128 stands for zero in the data rows.
Some points, one per row:
[109,191,149,192,93,195,151,111,58,109,91,213,177,138,153,55,146,191,154]
[146,145,119,137,118,122,128,116,111,133,113,148,153,119,135,110,146,143,158]
[86,141,150,130,146,144,133,120,117,143,131,136,127,160,133,118,125,120,109]
[131,59,113,76,148,67,104,138,197,127,133,57,93,108,99,175,123,47,114]
[132,109,121,90,147,119,131,136,159,121,133,114,86,139,124,162,136,74,137]
[123,163,148,176,104,169,136,104,86,118,97,191,166,149,163,76,145,186,173]
[139,92,129,154,119,116,100,115,105,137,141,179,124,155,207,65,181,153,161]
[115,147,157,164,102,183,124,99,82,100,135,205,145,175,198,29,182,158,153]
[146,86,106,89,178,70,109,137,183,142,144,29,42,154,128,198,109,40,110]
[128,205,129,192,131,207,148,137,55,105,97,148,192,152,109,92,95,200,122]
[147,62,119,95,129,72,112,143,165,121,160,74,101,91,95,173,146,108,113]
[155,73,108,61,135,48,106,135,216,131,150,84,75,97,94,181,163,69,126]
[157,93,101,114,84,127,83,98,139,129,150,165,78,160,206,67,186,118,191]
[134,162,118,133,106,160,152,114,125,137,109,176,128,124,141,73,130,149,157]
[133,148,111,108,157,108,145,144,152,136,80,103,133,116,90,183,105,99,123]
[175,83,86,65,118,88,124,134,162,150,174,109,102,124,153,144,127,43,148]
[162,117,137,165,80,113,103,112,71,114,160,204,127,119,216,42,222,195,178]
[172,118,96,116,100,114,130,108,104,137,164,145,139,149,179,102,161,134,171]
[100,158,127,142,127,171,136,137,145,126,107,119,144,116,115,128,96,127,103]
[107,135,130,108,156,135,136,150,167,140,114,44,119,116,34,228,45,85,63]
[129,81,127,119,113,116,100,119,164,140,142,143,96,206,206,101,143,75,115]
[127,191,121,151,150,168,148,140,114,140,76,119,172,120,78,134,86,170,125]
[132,15,122,69,108,82,74,122,232,140,158,112,55,204,200,112,175,14,129]
[164,94,101,125,90,103,110,97,126,120,125,191,106,147,225,75,203,112,193]
[151,38,113,65,118,54,94,113,191,146,184,117,63,142,171,155,185,67,153]
[103,112,134,104,187,91,123,149,174,128,113,41,86,126,53,216,66,79,76]
[177,111,104,129,111,103,109,108,140,139,162,97,103,144,139,141,116,143,140]
[105,102,135,107,135,109,114,130,148,128,138,104,132,139,91,162,110,108,114]
16 more points follow, each with its number after it:
[146,29,114,35,156,0,82,140,222,156,196,91,35,94,164,190,178,29,126] 0
[93,165,165,203,131,176,137,146,71,120,113,148,183,131,129,86,104,200,98] 1
[126,139,130,125,133,138,92,95,136,120,146,150,120,137,117,100,178,158,148] 2
[141,165,123,129,137,168,124,133,89,129,158,127,144,129,104,141,87,158,120] 3
[155,106,116,83,131,109,104,122,188,151,166,116,66,169,169,101,172,79,128] 4
[154,171,107,143,99,147,141,131,81,143,138,146,161,139,139,108,124,150,148] 5
[117,116,142,133,137,139,113,110,102,120,130,151,114,189,158,95,159,136,131] 6
[90,174,149,152,125,147,144,154,103,108,117,156,166,97,115,126,111,171,95] 7
[140,74,130,80,149,71,97,139,180,145,173,113,84,107,140,138,162,72,129] 8
[105,188,137,180,164,153,180,141,82,117,62,95,171,110,75,157,69,161,101] 9
[105,105,136,118,148,97,142,150,163,145,128,58,110,83,74,191,80,80,87] 10
[101,202,121,160,153,173,173,140,105,129,61,115,192,99,62,154,100,166,102] 11
[119,100,99,62,154,107,151,134,192,160,137,77,78,104,79,192,107,61,106] 12
[111,103,102,121,156,109,122,142,155,145,78,56,128,116,87,210,72,92,114] 13
[123,85,142,160,75,132,123,102,82,101,132,202,182,156,193,64,156,167,156] 14
[144,116,110,144,142,102,127,122,129,139,102,118,117,131,169,118,131,128,166] 15
Which of these numbered points is nearest to each point below, ignoring the 2 directions in which the first points spread most? Its number follows each.
[73,211,167,172,129,217,164,134,72,109,100,141,178,148,89,105,75,179,79] > 6
[115,121,158,157,123,142,150,120,81,121,112,160,185,143,141,105,135,153,125] > 14
[78,167,151,124,185,143,152,163,138,108,100,88,156,67,59,179,79,129,59] > 7
[157,128,116,188,94,126,122,100,64,123,100,197,150,157,213,24,179,167,197] > 15
[172,33,122,100,107,46,88,125,137,127,183,143,85,114,180,125,198,128,160] > 0
[154,149,112,122,125,123,147,135,98,134,146,140,161,135,143,122,124,124,142] > 5
[79,151,150,127,140,180,132,161,175,145,113,85,126,156,91,176,58,105,61] > 4
[115,223,147,168,126,219,154,141,50,114,121,163,201,126,89,107,55,226,100] > 3
Now 16 new points, numbered from 0 again:
[115,126,119,146,135,99,137,104,96,118,123,125,131,136,147,123,153,111,156] 0
[162,29,113,37,134,75,91,129,223,144,169,112,41,141,127,169,160,42,129] 1
[107,219,152,198,127,202,159,147,55,121,85,153,181,146,116,98,70,210,115] 2
[138,73,135,180,51,122,113,108,68,114,134,225,134,172,255,0,204,174,196] 3
[108,147,120,86,161,118,164,160,169,142,129,51,122,90,33,215,66,100,93] 4
[90,116,136,112,135,138,127,149,171,145,122,103,118,185,122,169,82,93,60] 5
[141,79,139,130,125,77,101,130,153,141,178,169,89,131,188,99,194,133,155] 6
[163,55,123,101,111,59,93,125,172,141,152,116,81,107,186,121,169,73,146] 7
[87,175,161,157,143,158,167,157,84,108,118,117,179,84,28,162,66,216,67] 8
[130,62,115,82,117,85,86,135,211,155,151,108,69,196,188,144,150,38,103] 9
[149,127,124,166,89,116,116,79,73,119,134,182,129,162,224,45,183,134,210] 10
[117,202,125,184,96,235,140,103,71,104,103,174,163,132,111,63,97,196,141] 11
[129,131,112,84,156,136,135,128,185,129,129,71,86,121,72,190,101,89,107] 12
[179,165,107,160,108,115,121,95,79,138,110,207,163,150,212,45,212,177,199] 13
[101,158,132,157,138,152,139,141,131,113,106,130,136,94,60,153,99,184,98] 14
[151,125,129,116,113,124,107,121,96,127,168,182,113,134,178,66,193,157,169] 15
The same question for these:
[121,183,149,166,119,181,137,143,90,119,116,154,151,136,123,94,100,172,116] > 2
[145,165,112,138,141,117,150,140,115,147,98,122,156,113,111,147,127,137,140] > 13
[118,138,109,64,170,126,159,152,174,137,124,41,139,89,19,255,41,56,68] > 4
[123,124,133,127,136,98,117,140,129,129,158,136,121,92,139,125,152,132,123] > 6
[157,177,107,158,89,169,152,113,53,108,141,178,185,137,160,69,136,174,148] > 4
[113,171,155,182,113,179,174,154,73,111,132,127,182,85,82,135,66,225,95] > 8
[147,150,116,151,95,154,113,87,122,121,150,202,117,138,190,31,168,161,179] > 12
[130,119,118,115,120,119,115,78,150,120,136,162,117,129,148,79,199,126,156] > 12
